(in the rows, 128 means zero)
runs of hidden systems:
U, path 1 (10 x 18):
[[ 57 116 149 116 155 127 174 137 108 161 161 128 128 141  88 115  82 158]
 [ 80 156  99  99 129  93 167 115 115 185 150 117 150  80 107 131 105 144]
 [156 146  85 107 162 128 173 132 166 187 125 133 180  86 129 129 103 110]
 [178  80 112 151 148 167 130 121 154 176 114 116 188  94  98 128 118 150]
 [181  89 116 114 128 169 141 108  88 128 100  83 134  85  84 129 159 146]
 [151 133 120 142 164 184 175 144  80 122 106  89 108 114 147 134 182 131]
 [145 100 126 174 136 154 145 146  74 156 150 112  90 131 201 125 134 139]
 [150  94 133 114 133 140 150 122 114 131 192 133  49 120 162 120  92 144]
 [105 128 144 133 171 117 151 118 163 121 203 140  73  94 121 129 146 154]
 [119 120 143 135 160  54 123 129 148 149 164 145 128  56 142 125 164 104]]
F, path 2 (10 x 18):
[[150 106 158 138 138 161 133 101  51 174 117  98  90 111 153 120 122 147]
 [132 123 121 107 141 168 179 145 120 142 147 110  34 117 144 112 122 139]
 [117 101 114 172 142 110 172 152 160 154 203 129  92 125 158 116 143 131]
 [158  73 129 115 144  62 145 137 127 122 190 145 140  96 137 120 113  98]
 [134 101 157 104 193 120 109 146 136  88 155 156 146  61 105 147 130 137]
 [126 135 150 142 150 120  65 110 119 140 116 131 123  42 138 148 174 150]
 [184 134 117 111 113 141  88 131 141 126  80 126  76  79 169 128 162 104]
 [169  93 113 165 107 179  98 160 177  93 120 131  85 148 157 125 154 137]
 [143  76 120 164  69 110 106 125 108  72 165 113 112 160 128 125 158 140]
 [120 138 147 107 131 100 132 132  87  30 158 135 114 158 132 144 153 109]]
U, path 3 (10 x 18):
[[100 149 165 114 158  71 113 117 139 108 129 166 195 149 109 135 107  95]
 [ 93 151 160 107 127 118  74 115 125 151  74 151 179 124 103 133  89 128]
 [116 172 100  96  83 159  96 122 147 149  48 122 140 130 100 128 113 135]
 [141 149  72 147  75 166 143 134 164 134  83 101 150 179 114 122 146 127]
 [153  97 101 160  84 139 165 126 113 112 130  98 165 207 113 113 133 116]
 [117 109 152 122 134 137 179 112  61 101 149 108 147 197 100 124 106 128]
 [ 66 162 159 123 154 125 169 103  62 157 147 116 130 152 122 129 103 145]
 [ 89 167 123 112 135 111 165 111 119 217 132 129 119 120 143 115  80 128]
 [125 121  96 113 132 132 167 134 190 206 136 132 132 107 105 107  81 131]
 [143  85  85 129 127 130 159 135 168 154 143 108 177  85  64 123 135 143]]
Q, path 4 (10 x 18):
[[147 104 111 151  87 154 105 131  65  98 127 122 165 180 165 145  96 145]
 [120 169 137  99 111 152 137  70  70  92 150 117 101 172 134 148 104 157]
 [ 89 195 166 145 156 114 158  80 129 156 151 125  87 162 140 124 144 126]
 [ 87 115 168 140 140  77 146 143 151 196 136 150 110 144 136  91 101  92]
 [ 80  86 119  96 133 118 140 186 157 142 134 150 145 113  80 111  78 139]
 [104 133  67 114 119 124 141 141 150 124 135 119 193  81  80 149 138 158]
 [190 154  85 120 129 126 145  94 134 144 101 110 201 107 130 144 145 104]
 [199 113 149 145 152 193 123  99 117 153  85 118 151 151 139 126 114 126]
 [133  94 156 144 109 180 123 111  73 143 101  88  73 143 112 112 140 165]
 [ 98 135 115 125 112 129 183 155  87 117 138  96  55 144 141 111 168 122]]
X, path 5 (10 x 18):
[[ 93 103  78 105 117 132 175 175 145 125 130 107 160 107  63 121 132 144]
 [144 142  77 142 149 124 175 135 118 129 131 111 219 108 125 149 159 118]
 [193 125 133 140 168 165 136  95  99 156 114 124 192 125 157 144 105 121]
 [161 108 167 122 151 198 121  86  98 156 110 104  92 116 109 125 112 165]
 [118 122 137 134 126 148 169 122 111 156 125  83  45 112 106 102 173 141]
 [118 106 112 152 142 105 195 175 132 154 166 120  92 135 166 106 150  98]
 [132  73 116 143 152 110 149 163 124 130 204 156 152 121 160 132  80 133]
 [142 101 130  93 152 109 114 100 107 100 184 138 155  65 103 154 108 161]
 [156 163 148 105 174 112 115  89 139 124 122 130 120  50 118 146 177 121]
 [171 121 149 152 152 134  95 139 173 167  85 139  96  87 164 112 164  98]]
Q, path 6 (10 x 18):
[[115  61 128 189 101 103 117 155 101 175 129 110 146 115 135 109 155 130]
 [149 101  98  55 118 129 159 169  84  83 133 128 119 117 131 130  93 110]
 [119 166 103 158 169 178 141 119 139 103 173 129 142 116 150 170 146 181]
 [168 131 139 141 107  76 109  58 112 177 150 121 120 101 161 123 134 111]
 [162 108 174  87 178 154 145 140 164 115 111 149  74 138 112 104 107  94]
 [ 75  90 141 183 137 144 101 165 142 134 136 121 116  99 102 127 172 176]
 [135 118  84  91  75  63 128 153  96 111 123 119 128  87 143 124 151  90]
 [162 153 102 120 173 168 137 157 167  76 138 160 156 145 171 156 112 120]
 [146 112 148 181 108 128  61  64 123 145 154 131 147 119 141 145 125 173]
 [155 138 169  63 116 110 120  92 115 105  96 121  70 125  98 108 136  96]]
R, path 7 (10 x 18):
[[147 161 130 122 125 178 110 111  78  97 121 119  70 128 185 151 139 149]
 [132 155 136 157 108 139 125 107 147 140 153 127  37 163 186 121 139 132]
 [116  97 149 141 114  89 143 139 176 133 174 147  69 172 132  94 117 103]
 [ 76  92 149 119 144  69 132 167 151  94 170 157 140 130  91 117 118 116]
 [ 86 138 128 103 138  67  94 145 111 102 139 157 183  76 117 152 124 125]
 [145 177 110  91 128 121  74 113 133 124  91 154 170  80 155 159 113 122]
 [172 157 120 130 103 173  71  98 177 137  67 134 123 127 136 135 127 135]
 [154 114 131 146  77 160 114 120 160 122  74 101  93 169  95 102 168 123]
 [114 106 134 149 107 129 162 163 105  85 108 102 119 196 111 104 174  99]
 [ 80 122 134 144 123 110 147 162  55  99 149 129 152 185 159 134 117 123]]
J, path 8 (10 x 18):
[[166 117 136 120 144  94 113 131 145 118 169 160  72 101 197 128 122 100]
 [138  94 163 129 150 119  80 135 174  87 171 170  80 104 137 131 122 137]
 [124 112 153 119 113  77  65 124 144  78 134 144  94  78 112 132 174 125]
 [135 151 140 106 136  90  78 156 141  71 100 159 116 106 163 139 167  84]
 [124 136 137 142 107 130  42 152 145  88 106 172 119 137 183 143 121 127]
 [137 133 126 109  57 126  54 110 139  80 112 143  85 148 136 134 114 136]
 [119 174 136 116  95 125 101 109 164  60 112 133  96 181 117 129 160 115]
 [ 95 151 155 163  92  87  92 125 144 102 113 147 145 199 137 120 145 100]
 [ 89 134 146 101  85  95  99 140 116 109 100 154 142 190 123 116  77 102]
 [ 57 176 121  96  98 135 112 132 138 104 107 142 141 169  91 139  97 152]]
R, path 9 (10 x 18):
[[113 137  58 118  86 151 145 158 116  87 123  93 125 111 110 143 172 156]
 [166 153  90 170 115 119 153 101 111 104 159 114 168 164 181 149 163 113]
 [176 101 179 146 144 140 120  82 104 131 153 142 133 183 156 125  81 121]
 [ 90 119 197 104 153 148 125 105 111 134 135 130  66 131  85 114 103 158]
 [ 57 165 129 115 139  94 155 155 132 160 125 120  80  86 121 118 167 122]
 [128 129  75 133 125  90 151 182 168 164 132 149 161 107 176 125 118  87]
 [165  79  92 128 113 144  98 138 169 115 150 154 186 124 121 139  76 150]
 [152 120 134 113 116 142  97  68 121  82 135 109 149 108  61 148 153 166]
 [150 171 164 131 160 124 134  91  98 119  86 104 121 117 129 130 203  96]
 [140 120 156 153 149 154 123 169 105 164  77 135  99 146 191 108 129  95]]
X, path 10 (10 x 18):
[[171  93 187 150 165 102 141 105 130 164 140 124  88 115 141  99 151  91]
 [121  63 167 115 161 128 125 192 118 129 133 145  71  98 133 106 114 120]
 [ 95  96  91 128 122 119 117 182 120 102 168 133 102  62 139 142 150 163]
 [169 149  69 121 119  97 126 123 147 100 171 138 138  79 178 158 151 117]
 [198 129 147 142 161 133  91  92 179 100 153 164 140 124 159 145 127 116]
 [161  86 190 139 124 128  57  97 141 101 111 135 100 119 101 121 150 133]
 [113 121 152 111 108 117  97 163 110  82  84 122  63 115 123 115 188 108]
 [ 92 149 105 158 107 119 107 190 132  99 124 145 100 141 197 135 157 115]
 [129 130  94 141  70 107  89 127 138 101 169 157 136 165 188 146  82 136]
 [131 155 138  93 108 115  99  74 150  64 161 151 131 163 102 145  97 141]]
J, path 11 (10 x 18):
[[143  95 130 118  97 160  72 114 122 108  79 111 161 108  67 134 135 160]
 [143 165 111 115 109 157 133 124  89  94  62  90 128 134 122 136 191 118]
 [133 155 121 179 121 161 141 140 105 139 105 118 124 192 197 129 141 116]
 [126  97 129 139  81 140 140 114 102 144 161 125  92 194 149 113  67 143]
 [ 88 135 136  96 126 115 178 102 133 104 182 116  95 160  70 119 113 149]
 [ 76 161 143 143 161  64 166 117 146 149 156 131 166 122 102 125 162 111]
 [120 123 130 112 155  85 128 149 133 186 110 160 190 100 143 123  81  90]
 [126 111 111  94 144 180 104 153 149 147  95 144 152  83  99 138  73 164]
 [149 140  77 132 101 168 119 107 145 140  97  89 135  80  96 141 174 169]
 [205 135  99 153 126 150 160 118 130 130  99  94 143 143 155 124 180  93]]
B, path 12 (10 x 18):
[[167  77 109 139 144  99 157 145 147 130 208 147 119 113 165 123 104 115]
 [147  74 161 128 170 108 108 116 145 105 194 154 136  86 108 137 113 148]
 [133 126 165 116 171 104  86 107 119 115 137 137 124  41 112 144 166 140]
 [151 145 132 121 159 130  93 151 136 136  90 145 103  53 176 140 169 108]
 [170 100 104 143 106 160  77 168 160 128 103 144  87 100 187 128 134 128]
 [170  85 105 128  75 138  88 137 149  62 145 128  83 130 134 131 144 140]
 [141 125 140 132 120 100 108 120 135  30 161 135 111 150 127 139 180 116]
 [107 151 185 140 146  85  80 128 113  78 132 165 125 153 166 139 147  97]
 [ 86 156 170 103 122 114  62 138 130 121  99 171  88 134 156 129  91 122]
 [ 77 172 109 103  81 126  88 138 183 126 105 145  77 121 123 127 118 145]]
B, path 13 (10 x 18):
[[166  84 152 142 126 106  75 112 186 147 102 144 160 100  92 112 140 109]
 [143  97 143 103 131 146  89 154 120  91  60 120 142  91  78 126 167 121]
 [118 148 104 149 118 168 105 166  90  81  81 113 135 123 157 151 184 140]
 [158 152  99 138  83 147 113 126  90 100 124 129 114 174 208 144 114 119]
 [146 135 145 121 108 150 130  95 146  92 165 142  74 204 144 124  86 135]
 [ 83 137 179 140 118  88 129  88 148 116 165 129  83 171  89 107 144 132]
 [ 65 149 161 107 141  47 139 146 129 144 121 145 132 121 105 108 141  82]
 [ 69 143 115 114 147 115 116 190 152 158 100 163 172 107 134 129  93 119]
 [119 138  72 121  85 146  92 125 153 152 109 133 181 104 115 147  89 169]
 [185 157  80 109 100 158 137  81 161 116 103 101 164 129  92 142 143 133]]
F, path 14 (10 x 18):
[[ 78 166 145  92 154 160 138 126  90  71 131 119 106 122  88 149 144 167]
 [ 85 201 135 166 129 104 125 104 126 173 131 130 109 127 183 136 158 125]
 [164 125 121  98 106 111 128 132 161 167 114 156 104 150 169 101  64  79]
 [111  81 122 128 123 159 126 153 197 118 144 143 136 145  67 118  96 162]
 [ 97 122 109 144  97  78 131 109 109 125 139  98 180 102  74 132 183 137]
 [152 169 128  96 165 118 151 143  92 106  82 131 174 120 155 142 149  75]
 [134 130 153 161 158 197  92 130 117 157 103 147 141 142 169 142  86 159]
 [136 118 114 112  65 149 119  77 112 161 133  97  73 126 105 116 106 169]
 [127 152 103 116 135 128 201 139 175 106 143 104  87 154 100 110 171 103]
 [116  98 146 190 153  89 150 156 132 149 154 141 179 164 155 117 139  96]]

runs to name:
path 15 (2 x 18):
[[121 131 104  78 124  82 125 144 102  52 148 134 150  84 112 150 152 117]
 [147 184 124 138 178 133 104 120 146 106 126 157 171 100 176 170 150 122]]
	Q
path 16 (2 x 18):
[[139 164  98 121  93 147 122  74 186 145 135 107  83 107 100 127 154 159]
 [165 122 133 166 136 106 162 120 186 138 119 110 132 149 108 101 194  79]]
	R
path 17 (2 x 18):
[[130 186 113 179 139 144 139 107 194 157 143 135 124 159 179 136 147 127]
 [166  69 145 148  91 101 115 106 160 164 139 137 134 167 118  95  88 105]]
	J
path 18 (2 x 18):
[[ 92  95 145 146 129 155 126 112 125 176 123 101 136 106  55 116 130 181]
 [136 129  91  92 119 111 196 143  96 153 103  85 127  99 104 109 164  96]]
	X
path 19 (2 x 18):
[[ 72 128 118 148 131 127 132 164 201 108 131 132 132 133  69 120 169 145]
 [116 128 103 150  89  56 112 137 103 140 112 122 198 120 142 129 161  90]]
	F
path 20 (2 x 18):
[[114 131 126 138  86 133 120 145  78  67 131 113  70 166 160 131 168 130]
 [ 94 165 129 147 112 103 128 126 110  94 177 147  96 177 194 142 127 123]]
	X
path 21 (2 x 18):
[[110  88 122 132 120  80 164 143 166 128 171 140 173 165  84 108 100 109]
 [ 95 113 152 117 159 102 127 122 111 120 140 139 213 115  64 138 112 142]]
	B
path 22 (2 x 18):
[[138 126 166  91 185 155 132 166 154 141 101 162  80 117 149 114  90 101]
 [ 82  85 117 168 104 143  92 157 158 151 143 128 106  89 105 123 139 185]]
	X
path 23 (2 x 18):
[[171 148  87 134 118 112 185 115 104 169 121 106 157 153 174 120 130  81]
 [163  91 148 138 162 182 158 124 118 150 150 134 134 174 144 124  60 140]]
	Q
path 24 (2 x 18):
[[110 157  83  77 138 141 194 155 168 112 158 135 100 140 121 126 100 124]
 [103 126 107 189 144 101 147 117 162 155 184 134 197 127 126 141 138 148]]
	U
path 25 (2 x 18):
[[144  71 132  79 154  90 153 149 117 120 156 134 140  74  87 117 110 110]
 [122 138 118 117 191 145 118 153 126  98 139 140 160  50 126 165 155 153]]
	R
path 26 (2 x 18):
[[121 149 140 143 139  88 124 145  65 100 131 133 126 131 199 140 171  89]
 [130 123 164 129 146 137  91 144 122 129 141 175  99 154 201 132  63 118]]
	U
path 27 (2 x 18):
[[176  92 117 159 134 165  78 167 149 138 100 150 124 103 192 133 124 126]
 [176  71 100 131  73 160  89 120 126  90 146 113  97 117 123 133 128 166]]
	F
path 28 (2 x 18):
[[ 55 161 161 148 137 102  79 123 145 179 100 147 132 102 118 127 136 143]
 [122 152  83  79  89 109 117 148 149 170  69 127 130  86 124 117 112 105]]
	B
path 29 (2 x 18):
[[190 115 145  69 171 147 138 109 108  95 147 135  95  85 130 138 111 120]
 [130 134 153 166 177 162 112 117 151 136 141 126  78  77 142 140 183 163]]
	Q
path 30 (2 x 18):
[[112 146 147 184 147 147 100 119 170 189 133 139  82 115 177 126 138 147]
 [150  74 115 109  83  96 139 141 168 165 136 127  79 116 114  88 111 102]]
	R
path 31 (2 x 18):
[[165 167  96 139 115 148 154 105  81 119 139 115 142 166 201 151 120 118]
 [140 145 168 144 147 165 130  66 127 140 166 136 104 182 148 134  80 157]]
	X
path 32 (2 x 18):
[[ 91 129  95 119  83 122  72 135 153 114 163 154 106 103 144 149  88 179]
 [145 170  89 108  93  90 113  88 192  91 153 133 132 117 115 144 155 124]]
	F
path 33 (2 x 18):
[[114 100 153 152  95  89  90 155 116 175 100 130  79 108 165  96 148 102]
 [116 101 100  90 106 139 127 202 156  77 128 155  88 142 137 119  96 116]]
	Q
